Each row has a name. Each question is about the rows just above it. Places in a row count from 1.

S: [-8.80 -1.02  0.58  0.93 -1.44 -2.26]
J: [-8.67 -1.04  0.67  0.83 -1.26 -2.21]
G: [-8.82 -1.01  0.53  0.95 -1.49 -2.31]
L: [-8.70 -1.04  0.66  0.85 -1.29 -2.21]
T: [-8.76 -1.03  0.64  0.89 -1.35 -2.21]
Z: [-8.81 -1.01  0.56  0.94 -1.46 -2.28]
W: [-8.61 -1.03  0.67  0.79 -1.20 -2.24]
Y: [-8.82 -1.00  0.51  0.96 -1.51 -2.33]
F: [-8.77 -1.03  0.62  0.90 -1.38 -2.22]
K: [-8.79 -1.02  0.60  0.92 -1.41 -2.24]
X: [-8.64 -1.04  0.67  0.81 -1.23 -2.22]
A: [-8.73 -1.04  0.65  0.87 -1.32 -2.21]
key -> tag
[-8.82] -> j849
[0.95] -> j186
[0.87] -> j372
Join G by its entry at place 4:
j186
Whose row is [-8.73 -1.04  0.65  0.87 -1.32 -2.21]?
A
The row with [-8.80 -1.02  0.58  0.93 -1.44 -2.26] is
S

B: [-4.75  2.94  5.41  3.74 -3.91 -2.19 -4.57 -2.89]
N: [ 6.47 -8.74 -0.57 -3.97  3.85 -1.21 -3.39 -2.01]
D: [ 6.47 -8.74 -0.57 -3.97  3.85 -1.21 -9.23 -6.23]
Q: [ 6.47 -8.74 -0.57 -3.97  3.85 -1.21 -3.39 -2.93]
Where do [-4.75  2.94  5.41  3.74 -3.91 -2.19 -4.57 -2.89] appear?
B
Table of tags by key:
[-2.02] -> j555
[-2.00] -> j28
[-0.57] -> j390
[-6.23] -> j866
[-0.56] -> j792
[-2.01] -> j346
Join N by its entry at place 8:
j346
Where do [ 6.47 -8.74 -0.57 -3.97  3.85 -1.21 -9.23 -6.23] appear?
D

Nise: [ 1.79  0.04 -2.70  2.12  1.26]
biko: [-1.68  0.69  2.42 -0.75 -2.35]
demu: [ 1.79  0.04 -2.70 -3.41  1.26]
zuz: [-2.51  4.93 -3.09  1.65  1.40]
roze: [ 1.36  4.20  1.51 -1.58  0.98]
zaber: [0.96 0.57 7.43 0.13 0.77]
Fibe: [ 4.71  3.64  5.00  1.56 -0.49]
ribav: [-0.63  0.33  3.68  1.86  3.82]
Kebal: [ 0.61  1.93 -0.46 -0.81 -0.98]
Kema: [ 2.57 -0.15 -1.08  0.53 -2.50]
fub: [0.00 1.67 3.17 0.11 3.66]
diged: [-1.03 -2.46 -1.07  2.43 -0.23]
tags:
[0.11] -> j149
[1.65] -> j316
[-0.75] -> j311
[1.86] -> j314
[0.10] -> j255
[2.42] -> j889
[-0.74] -> j539
[1.66] -> j172
[0.13] -> j352
Look up the entry of biko at place 4 in the table:
j311
Which row holds [-0.63  0.33  3.68  1.86  3.82]?
ribav
Whose row is [ 4.71  3.64  5.00  1.56 -0.49]?
Fibe
Which row holds [ 1.79  0.04 -2.70 -3.41  1.26]?
demu

M: [ 7.07  1.82  4.41  2.53  0.95 -5.05  5.81 -2.29 -6.66 -6.43  8.10  1.68
 -1.32 -8.50 -1.72]
U: [ 7.07  1.82  4.41  2.53  0.95 -5.05  5.81 -2.29 -6.66 -6.43  8.10  1.68
 -1.32 -8.50  4.27]
V: [ 7.07  1.82  4.41  2.53  0.95 -5.05  5.81 -2.29 -6.66 -6.43  8.10  1.68
 -1.32 -8.50 -4.17]
Table of tags by key:
[4.27] -> j903
[-1.71] -> j51
[-1.72] -> j924
[4.28] -> j42
[-4.17] -> j351
[4.41] -> j620
Join M by its entry at place 15:
j924
Where do [ 7.07  1.82  4.41  2.53  0.95 -5.05  5.81 -2.29 -6.66 -6.43  8.10  1.68
 -1.32 -8.50  4.27] appear?
U

